Rows swapped in pairs by one turn or mirror: which row each one swaps with
The rows were stretched afterwards, more along some directions than others.
Z_608: [  6  18   7   5  14  -9   0  11  -2   7  23  20  -3 -29  -4  -1 -18  -3
  30  17]
Z_811: [-23  13  39  -8  -5  15  22   2  35  -3  61  17  13  -3 -23 -10  31   8
   0  33]
Z_88: [-41  11  25   4   4  17  10  10  14  -8  34  -3  11   8 -32   1   3  -1
  17   2]
Z_414: [ 10  39  16   5   8  -4  -4  -7  19 -14  36   2   8  -1 -45   4   8   4
   3   6]
Z_72: [ -2  -5  15  -5  14   3  18  18  12 -22  30  47  16   4 -12  23  17  12
  19  25]
Z_955: [ 10  -4  20   3  17  13  23  18  10   7  61  30  14 -23 -19  -1  20   8
  -4  32]
Z_43: [ -6   3  14   5   7  -5  -6  10   2   6  28  19   1 -23 -10   1 -10   7
  28  15]
Z_925: [-2 15 10  2  4  1 18  9 17  2 22 29  3  2  7 -3  8  0 16 39]
Z_336: [-12  -2  21  22  14   7   8  17  -6  26  34  21   3 -24 -25  -4  -3   4
  18  30]
Z_180: [ 30  36  10  18  33  -1   8  -3  16   1  24  11  18 -33 -12   3   5 -26
   9 -16]
Z_216: [ -3  -8  15 -11  14   5  23  18   8  18  26  42   9 -18  -4  17   8   4
  25  45]
Z_928: [-13   7  12   0  22   2  12  23  11  -9  25  44  15   4 -11  25  13   7
  23  23]
Z_825: [-11  -3  23  29  18   4   9  10  -6  17  34  24   1 -30 -26 -10   0   4
  13  16]
Z_913: [ -4  52   4  15  31  30  -3  -4  20  38  19  -9  13   2 -45  22 -10 -23
   3  15]
Z_52: [  0   4  19  -8  19  10  25  16   2  -7  24  39   8   5 -12  24  10  11
  29  37]
Z_691: [-20  29  10  25  31   3  19  12  16   5  49   7   2 -22 -50   9  -5   7
  21  -5]
Z_796: [-14   2  20  29  21   9  13  11  -6  28  33  20   2 -27 -37  -7  -7   4
  16  24]
Z_988: [ 12  32  16  -2  -2  -6  -3  -6  15 -17  31   3   8   1 -31   1   7   7
   7   6]
Z_391: [ 35  40   2  18  25   4   6  -4  25   6  32  24  24 -27 -15  12   9 -21
  11  11]
Z_962: [ 15  25 -10  16  12   3   3   4  20  21  23  13  12 -25  -5  -2   3 -19
   3 -11]
Z_993: [-23  20  22  15  35  17  13   4  16   6  45   3   1  -4 -42  15  -8   7
  27   8]
Z_440: [ -7  53  20  10  29  23   3   3  16  23  41 -16  11 -16 -39  -7 -15 -24
  11  -3]
Z_474: [ 12   8  13   0  14   3  11  23  16  14  68  32  12 -12 -14   2  17   7
  -4  32]
Z_42: [ 39  35   8 -13  23   2  23   3   4  14  23  -3   5 -15  -8  14  -1  -3
   7  12]
Z_174: [ 24  28  18  -6  22  12  28   8  12  11  28  -1  15 -16 -11  15  13   2
  -4   2]
Z_748: [  8  38  -2  14  28  -9  -1  -6  34  -2  30  15  21 -22 -35   2  12 -24
  11 -10]
Z_642: [  7  33  17  -9   2   1  -2  -4  20  -8  28   2   7   7 -28   8   7   6
   7  20]
Z_937: [-13  52  14  19  39  24  27  -1  18  20  39  -6   5 -20 -59  -4  -7 -24
   7   8]
Z_189: [ 27  27  -3  20  26   2  -2  -8  20  -5  15  19  26 -21 -11  15   5 -30
   6 -11]
Z_134: [ -6  13  39 -10   2  21  16   5  33  -1  59  15  13  10 -14   7  25  12
   2  32]
Z_940: [ -3  50  12  14  32  31  16   3   9  36  28 -11   2 -17 -46   4 -23 -16
  10  16]
Z_521: [  6   3  26  -2  12   8  25  15  12   8  67  28   3 -21 -13  -2  21  12
   8  42]
Z_396: [-30  26  30  11  32  12  11  13  35  21  56   6   8  -6 -37  21   1  13
  10   9]
Z_106: [  3   8  17   3  13  -2  15  22  18   8  66  30  11 -25 -16  -2  26   8
  -3  26]
Z_286: [ -6  17  10   4  12  -4  -1   7   2  10  31  16  -3 -23 -13  -1 -18  -1
  30  27]
Z_938: [-15  -4  27  -9   9   6  15  10  13   9  27  39  15 -16  -1  10  13   0
  25  39]
Z_281: [13 25 11  2 12  5 20  4 13 12 18 23  3 -4  7 -2  1 -5 12 38]
Z_345: [ -5  49   8  17  23  30  33   7  10  28  43   3   6 -23 -52  -7 -12 -16
  10  22]
Z_844: [-14   6  23   1   6 -10   8   6  22  -9  37  21  12 -25  10  -8  13  -7
  30  18]
Z_972: [ 26  29   9 -14  21 -11  21  14  21  19  21  16  13 -17   2  24   7   4
   1   5]
Z_466: [ 36  33   0  17  22  -4  -1  -8  23   2  19  14  19 -25 -19  10   8 -16
   4 -11]
Z_762: [-30  14  19  16  39  19  24  10  24  13  43  14   9 -15 -35  20   4   5
  20  17]
Z_721: [ -1  -6  13   0  24  13  20  17   7 -10  26  46  19   2 -14  24  13   7
  18  31]
Z_760: [ -9  45   6  16  23  31  26   0  13  23  40 -12   6 -18 -51 -10 -11 -26
  -5   8]
Z_589: [-16  -3  26  29  18   7  11  17   8  21  36  20  12 -34 -34  -6   4   9
  10  10]
Z_500: [ 40  56   5  -5  28  -2  16   6  14  11  26  -2  10 -16  -8  24  -3  -6
   7   9]
Z_19: [-43  27  35   1   5  16  23   3  21  -4  47  -7   7  -1 -45 -13   9   0
  17  21]
Z_132: [ -7   9   8  -5   6  -7   6   6  30  -1  39  16  13 -16   7   1  15 -13
  12  24]
Z_318: [ 4 27 16  1 18  9 18  9 25 13 16 21 12 -6  3  8  4 -3 11 37]
Z_952: [11 26 10  1 14  3 21  3  8  9 13 24  1 -5 -3  1  3 -5  9 38]
Z_738: [ 11   2  22  -5  14   8  20  20  11   8  62  30  10 -21 -13   6  16   8
   0  40]
Z_321: [  0   1   2  -1  23   0  10  25   8   0  30  52  15   5 -10  26   7   6
  21  30]

Z_19 swaps with Z_844
Z_642 swaps with Z_43
Z_134 swaps with Z_216
Z_940 swaps with Z_466
Z_500 swaps with Z_691
Z_72 swaps with Z_738
Z_993 swaps with Z_42

